Look-ups in named tables: a row name and a column name give one cell, copied from the table.

ripez.tsv
	zud	zimupin	bis	verab	dev
fip	20	55	99	53	142
mos	129	146	94	107	114
vug	77	63	153	104	127
pevit	152	141	147	156	110
pofufes	157	168	46	163	225
bora	153	157	105	181	161
kagunet	92	89	138	120	116
zav	92	73	201	79	43
gosafa	131	89	94	158	226
saf	50	94	111	84	127
gipi	92	110	76	166	227
likiti	120	122	135	121	128
bivuva	231	251	74	223	154
lev	176	174	64	162	201

bis of kagunet = 138
zimupin of pofufes = 168
dev of vug = 127
zud of likiti = 120
zud of gipi = 92
zimupin of pevit = 141

kamot:
|  | bariv | deziviz | vasoru | vugovag | nizufi | nal | meladu | nov | sero | zeva |
|---|---|---|---|---|---|---|---|---|---|---|
| dis | 46 | 82 | 64 | 68 | 38 | 71 | 69 | 67 | 59 | 67 |
| bap | 72 | 54 | 45 | 37 | 53 | 64 | 60 | 47 | 80 | 73 |
| rosebak | 73 | 52 | 41 | 41 | 52 | 53 | 72 | 59 | 60 | 50 |
| sopub | 64 | 54 | 44 | 66 | 41 | 46 | 45 | 55 | 58 | 47 |
| mefabin | 54 | 54 | 50 | 44 | 54 | 60 | 53 | 42 | 69 | 57 |
| didud | 15 | 66 | 37 | 83 | 54 | 40 | 70 | 71 | 25 | 31 |
| garazez | 52 | 71 | 62 | 50 | 34 | 97 | 69 | 71 | 42 | 74 |
| korezak | 53 | 48 | 61 | 73 | 34 | 59 | 45 | 62 | 53 | 37 |
| biz | 64 | 49 | 39 | 67 | 52 | 46 | 45 | 46 | 58 | 42 |
| mut | 60 | 35 | 44 | 45 | 74 | 53 | 54 | 38 | 68 | 66 |
| bivigol | 59 | 67 | 55 | 51 | 38 | 61 | 55 | 71 | 54 | 63 |
| gilosag | 58 | 35 | 40 | 33 | 70 | 39 | 73 | 44 | 65 | 70 |
| nam | 81 | 59 | 40 | 44 | 68 | 63 | 69 | 41 | 65 | 62 |
| gis | 64 | 38 | 31 | 42 | 75 | 56 | 73 | 49 | 61 | 57 |

vugovag of bap: 37
nov of korezak: 62
zeva of mefabin: 57
vugovag of sopub: 66
bariv of gis: 64
vasoru of bap: 45
vugovag of gilosag: 33
zeva of gilosag: 70
zeva of bap: 73
zeva of gis: 57
nov of mefabin: 42
meladu of bivigol: 55
vasoru of sopub: 44
deziviz of bivigol: 67
sero of gilosag: 65
vugovag of garazez: 50

semabo
|  | riv | bome | kugizu | ruba | zin | bam |
|---|---|---|---|---|---|---|
| kive | 0.26 | 0.64 | 0.62 | 0.43 | 0.34 | 0.14 |
| revaku | 0.39 | 0.46 | 0.69 | 0.29 | 0.26 | 0.40 |
| buruk | 0.29 | 0.68 | 0.74 | 0.43 | 0.32 | 0.15 |
| zosof | 0.27 | 0.61 | 0.59 | 0.32 | 0.23 | 0.26 |
| limul | 0.40 | 0.59 | 0.75 | 0.29 | 0.28 | 0.27 |
| didip | 0.30 | 0.43 | 0.44 | 0.49 | 0.43 | 0.41 |
| nipam | 0.28 | 0.51 | 0.32 | 0.61 | 0.40 | 0.52 |
| tevigul | 0.34 | 0.46 | 0.46 | 0.47 | 0.63 | 0.11 |
| zad | 0.27 | 0.47 | 0.43 | 0.63 | 0.48 | 0.41 |
| tefitu | 0.33 | 0.58 | 0.74 | 0.29 | 0.25 | 0.22 |
| lir | 0.26 | 0.41 | 0.36 | 0.50 | 0.49 | 0.36 |
| naleto | 0.20 | 0.53 | 0.34 | 0.79 | 0.56 | 0.38 |
| vonid | 0.24 | 0.52 | 0.40 | 0.69 | 0.51 | 0.37 |
| kar | 0.15 | 0.62 | 0.44 | 0.45 | 0.20 | 0.32 |

bam of zosof: 0.26
zin of lir: 0.49
riv of buruk: 0.29
zin of limul: 0.28
ruba of limul: 0.29
bam of kar: 0.32
Row with the largest ruba: naleto

Table sumokil
columns: mesuko, tisilas, sumeb, pavod
rika: [0, 89, 24, 16]
vamege: [1, 89, 20, 21]
ridu: [8, 84, 18, 30]
gab: [76, 19, 76, 51]
nat: [37, 49, 29, 54]

What is the tisilas of vamege in sumokil? 89
What is the sumeb of ridu in sumokil? 18
What is the mesuko of rika in sumokil? 0
What is the tisilas of ridu in sumokil? 84
What is the pavod of gab in sumokil? 51
What is the pavod of nat in sumokil? 54
What is the mesuko of nat in sumokil? 37
What is the sumeb of rika in sumokil? 24
What is the sumeb of nat in sumokil? 29
What is the sumeb of gab in sumokil? 76
What is the tisilas of nat in sumokil? 49
What is the mesuko of ridu in sumokil? 8
What is the mesuko of gab in sumokil? 76
What is the pavod of vamege in sumokil? 21
What is the mesuko of vamege in sumokil? 1
What is the pavod of rika in sumokil? 16
What is the tisilas of rika in sumokil? 89

vema =
|  | dape | vopani | tedo | zinus | mifiv | pusa | popigo | kalovu |
|---|---|---|---|---|---|---|---|---|
| volu | 45 | 163 | 85 | 159 | 89 | 115 | 48 | 78 |
| nolem | 155 | 36 | 113 | 96 | 19 | 39 | 74 | 114 |
| gem | 103 | 139 | 116 | 92 | 112 | 106 | 103 | 107 |
| zan | 72 | 123 | 79 | 148 | 81 | 103 | 94 | 120 |
| mutole | 137 | 39 | 83 | 76 | 31 | 19 | 59 | 24 |
| setul | 166 | 149 | 106 | 74 | 91 | 88 | 157 | 67 |
| vurur | 189 | 42 | 66 | 37 | 83 | 48 | 66 | 113 |
| tunef | 153 | 42 | 105 | 33 | 50 | 42 | 106 | 96 |
| zepose | 55 | 159 | 94 | 173 | 72 | 138 | 113 | 140 |
| vete | 173 | 18 | 160 | 128 | 53 | 35 | 170 | 150 |
| nakerig | 74 | 142 | 63 | 135 | 101 | 72 | 30 | 41 |
| benabip | 151 | 18 | 96 | 53 | 55 | 22 | 64 | 71 |
| pom | 193 | 9 | 104 | 64 | 49 | 31 | 125 | 161 |
| luzes | 56 | 70 | 65 | 120 | 97 | 47 | 22 | 36 |

What is the pusa of benabip in vema?
22
What is the tedo of zepose in vema?
94
What is the pusa of zan in vema?
103
What is the mifiv of nolem in vema?
19
What is the tedo of tunef in vema?
105
What is the kalovu of vurur in vema?
113
What is the tedo of zan in vema?
79
What is the pusa of nolem in vema?
39
What is the popigo of mutole in vema?
59
What is the pusa of luzes in vema?
47
What is the kalovu of nolem in vema?
114
What is the mifiv of pom in vema?
49
What is the vopani of setul in vema?
149
What is the mifiv of volu in vema?
89
What is the kalovu of nakerig in vema?
41
What is the mifiv of mutole in vema?
31
What is the dape of zan in vema?
72
What is the dape of gem in vema?
103
Row with the largest mifiv: gem

